The rows below fall into families. The same turns and mirrors carry the whole set onto itself and the rows of a family onto each other. For each named row, which other rows are in its family? Write them in the order they are listed.
These 20 rows form 5 families of 4 rows each.
supu: [ 30 -22 -46 -20 -12  27 -27 -13 -20 -11  -3]
gozuk: [ 22 -26   7  13   3  21   1 -35 -30  26 -15]
rav: [-15   1 -13   8  -8 -25   7  -2 -22  25  -2]
zili: [ 20 -52 -21  18  19  14   3  -3 -22  26  -9]
Ton: [ 24 -26 -32 -19 -12  43 -25   5 -17 -10 -31]
Bupen: [  1  11   1  28  -9  -8   3  20 -18   9 -27]
Sugi: [ 35 -30 -27 -20  -4  13 -46 -14 -26 -10  -2]
gopin: [-13   6  -7  10   4 -13  14  11 -22  14 -33]
tumut: [ 34 -45 -37 -19 -12  17 -27  -7 -23 -15 -14]
Rudog: [  6  14  -1 -25 -14  10  -6   8  14 -19  -1]
Foni: [ 21 -32  -8  15  10   9  -5 -30 -37  26   4]
Lozel: [  3   0  -7 -30  -6 -14 -13  15   3 -30 -11]
zes: [ 11  -3  -5 -16 -16   1  -3  26  10 -33 -23]
bobos: [ 41 -25 -28 -34 -12  24 -23 -15 -18  -6 -16]
dugi: [ 19  -6 -20 -24 -18 -11   7  14  18 -23 -11]
bupag: [-22  -6  -4  24  -4 -11  16   8 -22   3 -11]
Teg: [-11  13  11  14  -5  -5   9   0 -25  15 -18]
zuna: [ 11 -29  -9  15  23  29   2 -26 -29  19  -9]
zefu: [ 27 -26 -17  23   7  29   4 -15 -35  26  -6]
zufen: [  7 -27 -12 -10 -26  -7  -7  11  10 -37 -15]

Which other rows belong to the same family as zes? tumut, Foni, Teg
Which other rows belong to the same family as supu? gopin, dugi, zuna
Which other rows belong to the same family as zili? rav, Ton, Rudog

